In the data rows, 128 means zero.
Each row below has a hidden score, from 0 to 40, with 20 about the middle. What is it? The score is a weighted sum of the row's numbers plus the product of two more (or one squared), each taken from its middle value.
[147 133  76 172 195 162 101 172  86 136 103 216  30 172  64 153 106 166
 190 142  62  80 107 143 159  78]: 28
[158 103  91 152 146 137 127 161 109 134 139 147 113 155 107 176 115 128
 140 142 127  92 116 123 140  97]: 10
[162 101  79 173 203 157 111 164  60 143  97 202  41 188  48 177 118 182
 209 150  86 101  97 130 162  75]: 37
[125 142 197  50 176 167 163 160 146 101 194 120 127 143  88 118 147 132
 149  81  77 100 202  80  65 135]: 21
[135 106  97 167 124 124 136 112 156 108 118 104 146 127 129 128 115 128
 125 107 139 130 118 135 131 134]: 16
[ 77 137 164  81  56 105 132  64 123 158  89 109 142  66 194  75 118 102
  80 181 166 188  80 175 113 191]: 24
[149 113 115 153 142 120 125 133 124 128 111  99 150 144 115 163 147 127
 128  98 163 126 115 104 117 101]: 22
[146 127 201  59 160 154 142 154 123 106 183  97 166 155  95 142 148 155
 150  88 112 116 200  72  74 103]: 17
[174 100  80 178 140 152 106 173  78 139 121 197  56 177 111 171 129 155
 170 152  64  74 111 146 175  83]: 12
[103 147  86 185  85 118 103 112 163 120 131  91 157 101 160  87 101 102
  80 121 144 141 139 182 168 155]: 14
[155  90 107 158 141 144 118 170  98 115  97 171  68 153 102 187 122 161
 153 142 104  90  94 139 164  82]: 18
[138 107  94 164 152 120 136 132 122 120  98  97 156 163  98 195 150 143
 142 109 166 123 104 115 130 102]: 22
[133 133 192  53 156 151 146 154 149 114 196 117 126 135 115 118 148 138
 147  88  73 110 197  79  67 122]: 21
[123 132 199  62 164 147 140 164 135 111 187 133 119 133  89 130 155 129
 145  94  57  94 187  73  62 144]: 30
[ 74 153 152 104  73 123 141  76 154 169  92 116 133  79 204  46 123 105
  89 197 147 187  67 150 105 181]: 21
[ 85 148 159 120  54 109 133  68 139 143 101 142 109  74 204  88 109  93
  77 163 154 198  76 159 118 193]: 14
[ 97 174 148 119  95 112 136  75 144 159  98 112 146  51 186  70 117  93
  56 189 188 183 104 168 129 188]: 17
[116 122  98 170 116 117 119 117 133 115 133 109 150 129 157 139 111 123
 105 110 152 143 134 154 166 124]: 17
[134 131 181  77 140 153 160 159 131  69 168 114 139 128 104 112 158 144
 154  78  73  93 186  75  61 118]: 14
[162  99  84 165 165 156 113 176  77 131 130 202  67 178 113 199 138 150
 173 148  76  77 115 123 180  80]: 15
[179 127  89 159 188 183 116 187 101 129  98 224  29 174  65 162 139 153
 182 160  40  77  88 146 181  82]: 20
[120 123 115 137 140 106 118 130 127 112 113 115 155 136 124 131 120 116
 118 108 169 137 129 147 143 115]: 26
[ 68 152 181  87  94 110 149  50 125 165  66 154 102  68 157  66 129 104
  92 201 148 205  63 128  87 174]: 24
[157  92  74 196 152 156 108 181  81 150 102 227  27 170 103 199 116 143
 164 160  73  70  86 148 172  83]: 17
[157 127 110 127 152 112 141 150 125 118 135  85 165 155 107 136 155 132
 147 129 153 116 135  98  92  97]: 14
[134 106 116 142 158 110 127 141 134 116  89 118 142 145 104 166 124 127
 138 107 170 124  89 119 123 118]: 19
[157 120  94 149 131 132 124 162 112 130 114 193  67 160 109 163 143 132
 148 131 105 109  99 113 140  76]: 8
[145 128 179  65 124 137 163 155 121 100 162  95 161 177 120 116 163 142
 148  87 122 100 180  67  73  87]: 22
[134 116 198  68 169 120 167 156 109 102 188 106 146 171  84 105 150 147
 157  96 126 107 172  70  79 104]: 35
[ 83 158 118 155  63 108 118  65 170 150 100 131 117  78 193  77 110  88
  68 158 151 181  95 181 143 176]: 22
[140 114 190  60 151 152 145 148 131 104 195 139 121 147 117 137 144 148
 149  98 101 107 204  89  79 103]: 18
[147 102  97 169 131 160 122 164  96 137 101 200  76 165 134 196 120 144
 186 134  71  98 104 134 143  96]: 11
[181 103  88 170 181 160 103 167  98 131 103 224  38 182  85 174 123 148
 179 149  70  90  87 113 171  74]: 17
[ 86 160 111 121  53 119 115  61 133 140 101 111 145  63 214  58 106 101
  61 176 153 195  96 194 157 196]: 24
[ 62 159 162 102  54 100 122  57 145 165  68  99 142  71 224  54 112 106
  99 205 167 208  46 143 149 195]: 35
[149 132 139 111 168 119 136 147 120 120 141 133 137 166  92 157 159 144
 148 110 133 114 149  74  94  99]: 14
[ 87 143 136 137  75 116 134  61 158 170  78  94 150  59 175 103 110 103
  64 188 155 188  75 171 130 205]: 37
[ 71 158 147 111  42 100 120  54 137 165  66 108 145  70 197  69 135  90
  69 195 171 191  70 149 121 198]: 24
[ 90 144  98 165 123 133 109  80 168 127 140 101 156 119 126  98 119 111
  70 125 142 177 131 178 154 158]: 17
[163 124 125 136 148 107 135 156 112 111 132 112 139 172 129 150 136 127
 151 108 161 102 103 103 109  93]: 8
[110 159  93 162  87 124 104  92 157 111 160  92 165 103 174  79 105 108
  79 115 148 162 145 188 176 136]: 12
[150 117  97 174 127 144  96 181  65 145 119 205  51 191 119 165 135 159
 182 148  76  73 105 125 184  62]: 17
[126 134 198  56 166 165 161 161 154 109 203 156 106 117  91 130 152 135
 147  87  48  90 224  78  66 138]: 28
[145 118  99 157 138 148 132 176 101 149  92 175  94 158  95 180 146 134
 158 139 107  87  94 123 142  92]: 19
[ 91 133 162  98 105 114 132  86 140 164  68 108 157  70 155 107 122  97
 100 211 176 172  73 144  99 180]: 23
[100 141 100 165  99 123 104  94 143 113 117 103 149  91 173 105  83 121
 111 106 148 159 130 190 183 153]: 27
[103 144  93 155 100 105  87  91 161 136 137  74 178  92 158  73 107 108
 101 134 149 155 117 191 192 171]: 27
[114 126 198  51 161 165 170 162 135 110 184 135 119 106  99 123 147 128
 126  91  39 101 204  85  52 149]: 20
[104 149 100 150  87 105 102  94 161 124 119  80 168  87 169  91 119 104
  96 128 137 165 131 175 170 171]: 22
[120 137 191  54 173 161 159 152 145 108 197 142 111 125  87 130 150 143
 144 107  60 103 221  70  47 134]: 19
[138 128 189  70 164 168 176 155 132 119 194 135 115 119 106 125 156 132
 157  84  67  99 216  75  38 143]: 20
[154 105 100 160 177 149 107 160  94 133  92 208  44 163  90 150 119 163
 175 152  79 107  80 111 175  97]: 24
[140 121 126 115 161 110 142 137 121 128 134  99 164 158  98 135 138 128
 149  92 149 116 128 102 107 114]: 21
[155 119 166 105 134 124 139 161 141 115 149 128 132 153 108 146 150 152
 140 104 130  94 147  84  98 104]: 13
[ 86 151 155 104  72 103 121  62 133 164  73  95 170  70 185  85  95  93
  97 196 162 177  74 167 122 184]: 26
[161 116 113 173 173 152 104 173  84 130 101 212  44 190  99 149 125 179
 193 136  90  73  90 122 182  63]: 25
[ 99 133 103 146  84 120 108  95 154 135 134  69 178  74 158 111 110  99
  87 142 137 166 143 189 152 178]: 24
[149 126 133 107 165 111 138 142 118 122 152 111 138 170 108 145 130 135
 154 102 139 116 125 106 115 103]: 25
[130 133 201  56 162 142 164 158 132 109 202 137 103 137  99 141 154 142
 140  98  86  89 205  77  58 110]: 18
[129 131 183  65 161 162 164 155 135 114 182 122 134 115  86 132 151 145
 143  75  93 103 202  93  57 116]: 20
[156 130 209  52 137 138 167 157 135 111 184 147 112 154 102 134 175 137
 158  84 111 104 191  84  68 107]: 11
[132 101 110 142 122 133 127 137 120 128 119 119 125 144 121 178 137 132
 135 127 106 101 113 118 135  99]: 27
[148 129 160  98 147 120 134 150 108 110 141 108 152 164 109 138 134 140
 143  88 152 103 143  89  85 115]: 14
[149 113 134 123 134 104 132 142 116 124 131 128 129 164 119 155 135 125
 139  97 150 111 132  90 108 104]: 9
[134 137 180  78 142 159 155 146 131  99 181 110 132 140  88 112 153 134
 150  92  92 118 199  63  63 114]: 18
[168  97  90 174 142 156 134 181 108 141  92 231  30 173 115 178 125 151
 166 143  74  67 103 131 158  76]: 10
[169 134  97 167 179 170  96 178  86 149 104 255   0 180  85 145 123 170
 192 140  56  60  88 151 176  63]: 21
[ 58 171 159  98  86 105 130  81 136 178  68 136 120  75 154  38 131 104
  99 215 169 185  57 141 105 189]: 25
[ 88 130  84 165 113 100 106 110 159 119 104  57 195  88 134 108  99 113
 100 107 159 141 104 185 173 160]: 30
[160 123 164  82 141 115 151 152 127 110 161 111 146 164  93 143 147 135
 146  90 139 101 173  81  76 106]: 10
[168 115 151 109 153 117 153 146 127 110 144  85 171 143 104 137 139 143
 154  93 157 120 145  99  89  89]: 12
[151 107  73 188 175 148 119 170 100 142 112 237  17 180  79 200 124 166
 187 154  74  81  99 130 161  78]: 19
[110 137 108 160 109 123 106 119 172 132 126  92 166 101 149 121 113 114
 100 119 146 141 136 173 155 146]: 22
[159 114  69 172 123 133 122 147  88 143 115 184  68 172 124 174 143 154
 169 156 104  99 107  98 151  87]: 14
[109 123  92 163 125 116 112 101 153 107 122  87 174  94 118 141 117 105
  94 123 154 150 127 181 180 145]: 23
[138 124 182  66 146 125 135 143 111 114 165  94 179 164  90 125 158 154
 168  82 145  99 177  85  90 104]: 30
[154  97  63 192 147 158 108 170  81 160 108 203  59 169 103 179 127 167
 161 160  83  81 100 119 145  78]: 11
[ 90 143 163  99  93 128 141  71 118 180  73 119 121  72 167  99 117 106
 102 210 164 183  74 164 110 184]: 28
[132 133 203  61 153 178 161 160 140 122 187 139 130 122  99 121 141 128
 126 119  70  94 217  76  57 124]: 22
[125 109  99 161 132 111 102 129 141 124 114  98 160 137 109 144 118 136
 143 104 140 127 121 143 148 122]: 21
[144  98  87 176 154 147 124 178  93 129  99 139 107 155 106 187 120 157
 156 147 101  97  85 137 148  89]: 17
[117 124 110 135 142 116 109 125 142 112 118  84 169 121 121 143 119 116
 136 122 155 124 123 142 132 126]: 25
[104 141  98 162 110 104 126  96 165 109 126  90 169 102 142 104 107 113
 120 124 165 157 141 177 173 146]: 33
[143 127 200  72 168 155 154 159 117 108 195 124 125 137 109 104 159 150
 155  81  87 103 211  75  65 132]: 14
[104 147  89 155 111 123 114  87 165 122 137  86 171 105 135  97  83 112
  95 103 163 181 159 209 172 171]: 32
[ 86 152 147 127  81 108 122  77 154 134 120 145 129  59 201  96 115  88
  64 172 149 179 120 151 155 199]: 18
[133 116 153 109 163 137 129 151 121 100 124  87 172 163  91 149 152 134
 133 115 134 103 134 111 116 100]: 24
[147 123 102 141 138 109 142 129 108 109 110 140 130 142 110 150 135 111
 128 106 144 116 111 121 128 110]: 9
[167 110  84 167 206 161 120 167  83 162 127 216  46 171  68 179 139 153
 184 172  57  92 118 115 178  82]: 26
[135 125 209  49 163 148 161 156 138 106 195 134 115 130  97 119 150 141
 151  87  59 102 215  77  54 140]: 18
[ 62 154 149  87  48 101 118  72 151 166  84 176  80  74 219 102 104 104
  70 200 179 197  72 151 122 180]: 21
[100 147 108 154  75 122  99  88 154 136 114  86 161  84 175  99  93 105
  84 143 153 161 126 194 177 169]: 25
[154 106  70 170 185 145 107 177  89 134 121 233  53 177  60 151 131 164
 197 139  89  66 120 139 176  75]: 32
[166 104  83 172 129 166 104 162 110 119 102 165  74 165 121 158 124 161
 170 114  91  93  94 141 159  94]: 16
[147 114  91 175 167 158 122 167  67 125 107 177  84 169  93 173 142 162
 161 134  60  95  86 128 161  87]: 17
[120 116 102 134 149 137 102 124 149 130 143  81 175 137 118 109 120 108
 114 118 147 141 136 149 148 137]: 19
[109 134  88 164  70 131 118 110 140 141 128  74 183 105 176 120 102 104
 103 124 130 143 146 187 173 151]: 20
[156 106  68 182 145 137 108 193  98 136 113 172  83 172 114 186 122 148
 162 151  92  72 106 120 163  92]: 11
[ 81 160 134 148  53 114 119  97 182 128 116 128 135  75 200  68  97  90
  61 141 152 165 122 162 153 188]: 15
[145 111  99 175 162 143 107 188  94 128 125 160  92 187 107 167 125 150
 155 144  89  64 101 133 176  91]: 18
[137 112 198  44 141 128 156 161 124 106 182 129 116 148  91 133 159 122
 146  89 104 113 192  80  60 111]: 10
[151 105 105 151 163 126 110 178  93 146 132 179  81 173 106 178 140 143
 154 151 106  82 112 117 161  77]: 15
[156 103 102 158 153 124 125 137 113 121 128 130 126 160  96 173 136 146
 126 139 145 107 120 100 140 117]: 15
[169 102  76 185 171 176  93 196  66 137 120 208  48 190  90 173 141 161
 188 143  65  76 125 109 178  69]: 15
[141 131 187  59 158 116 153 156 120 109 175 128 130 158 102 125 159 150
 147  84 129 106 188  73  68  90]: 21
[ 78 153 121 123  70 125 120  81 161 135 101  73 183  72 174  76 111 117
 108 124 168 179  97 168 151 181]: 31
[140 114  94 156 160 128 123 161 115 121 114 123 123 158 102 166 115 165
 145 122 152  91  88 107 147 104]: 31
[ 71 168  96 149 108 107 116  94 166 144 114  91 167  72 175  65 106  96
  97 152 159 162 107 188 151 185]: 29
[127 135 207  63 153 177 162 168 136 111 183 139 121 122  87 115 159 128
 146 100  40  93 208  64  51 132]: 37
[ 98 155 114 142  74 114 124  79 147 114 120 126 137  76 196  65 119  87
  70 156 183 187 117 172 137 181]: 7
[135 137 166 106 164 121 138 137 127 111 157 134 117 159 107 147 146 127
 158  88 144 117 173  94  98  98]: 16
[154 106 123 134 140 121 125 145 115 109 105 132 127 148 118 194 146 135
 146  94 168 123 131 108 110 104]: 8
[116 141 110 158  93 111 114 111 164 123 136  53 214 106 162 107 109 108
  93 114 153 135 146 195 159 142]: 15
[153 118 125 131 156 122 151 143 144 116 135  99 167 150 106 153 144 141
 153 110 145 103 148  97 101 100]: 19
[133 130 189  63 155 119 155 157 103  99 173  99 157 158 105 114 146 142
 146  74 141 113 198  88  75  88]: 34
[159 105 115 142 152 115 132 145 131 122 104  83 162 132 123 167 140 153
 149 123 159 108 110 102 121 115]: 22
[ 93 142  73 168  56  94 110  56 165 146  94 135 123  54 205  92 100  98
  64 172 175 192  78 174 170 197]: 16
[ 86 146 125 134  78  98 106  85 141 141 119 105 156  78 201 105  89  99
  86 138 170 174 114 197 155 181]: 19
[135 120 112 154 113  95 120 120 123 130 118 103 155 131 144 141 122 145
 130 128 165 150 112 153 143 124]: 20
[160 113 106 181 173 169 106 177  71 143  93 195  62 201  88 156 124 173
 194 155  73  80  92 152 169  69]: 23
[134 114 103 145 155 125 137 129 146 121 112 127 133 128 123 159 120 125
 104 118 147 138 110 154 142 135]: 19
[ 99 137 112 157  84 120  93 104 172 122 144  79 173  91 178 109 107  96
  85 116 153 159 144 186 185 166]: 27
[142 115  97 167 144 128 137 131 105 122 112 132 124 155 108 185 125 134
 142 109 122 117 106 118 114 124]: 12
[172 105  87 166 151 155 102 181  96 137 101 215  50 167 104 173 145 144
 171 161  96  76  96 111 174  83]: 19
[133 110  88 166 146 156 126 173  94 138 114 144 102 168 108 171 129 128
 152 128 103  91 112 104 143  94]: 18
[ 96 132 125 119  42 129 142  77 130 160 101 137 113  69 206 116 124  85
  82 178 170 187  73 153 131 180]: 25
[142 124 114 151 163 111 123 163 124 108 103 122 131 138 116 166 131 133
 154  97 155  99  97 118 136 103]: 17
[141 127 194  56 152 139 156 169 134 110 166 125 141 131  96 120 158 136
 149  89  82  96 198  75  69 123]: 15
[156  92  86 171 158 140 113 188  89 137  92 191  69 168 105 187 137 167
 175 142  83  78  89 125 183  77]: 20
[155 119 120 126 147 112 135 136 131 130 125 107 146 151 102 152 133 153
 167 127 150 126 130 106 105 102]: 23
[ 96 147 125 142  78 108 109  80 161 133 122 120 137  66 188  82  87 111
  73 132 161 193 110 216 170 184]: 15
[119 112 202  44 166 170 150 158 147 103 185 137 102 129  70 143 149 128
 149  89  61 106 198  78  64 137]: 33
[125 124 194  66 162 172 167 161 151 106 203 140 137 128  73 113 148 146
 145  76  50  86 218  72  59 143]: 19
[167 116  94 157 185 151 112 188 105 136 118 176  71 177  71 165 131 143
 184 163  78  68 104 127 163  80]: 21
[132 122  95 153 112 109 112 106 130 106 114 126 126 107 138 139 120 123
 119 123 154 148 113 153 155 140]: 16
[100 135  87 161 111 122 109  84 158 143 137  78 168  86 143 131 100 119
  93 116 162 159 137 172 174 167]: 34
[ 89 139 130 125  71 112 123  68 168 149 126 120 151  58 191  77 108  96
  61 182 168 187 112 165 125 207]: 12
[121 137 101 169 113 132 108  86 143 125 122  83 173 109 144  99  94 128
 113 112 136 155 120 179 178 147]: 26
[130 105 148 100 139 103 155 133 107 126 138 114 142 147 122 150 138 130
 140 111 161 121 140 101  92 108]: 24
[138 111 125 132 137 107 143 145 122 118 135 122 135 157 116 171 146 144
 142  95 142 120 143  83  98 108]: 12
[110 149  95 152  95 119  95  69 155 109 139 124 130  80 151  94  89 111
 119 106 144 189 129 190 168 173]: 20
[121 135  86 160 132 135 111 102 155 116 134  99 155 118 140 108 107 128
 118 117 152 152 145 174 155 141]: 30
[150 101  74 172 135 137 100 174 123 154 107 148 114 170 108 178 143 141
 146 166 106  81 116  93 152  95]: 22
[138 137 201  64 177 167 154 157 126 116 204 141 113 119  91 115 148 125
 135  88  48  96 210  75  41 153]: 31
[103 128 104 151  61 114 132  56 148 168  91 125 129  80 196  87 124  94
  62 179 159 202 107 170 133 190]: 10
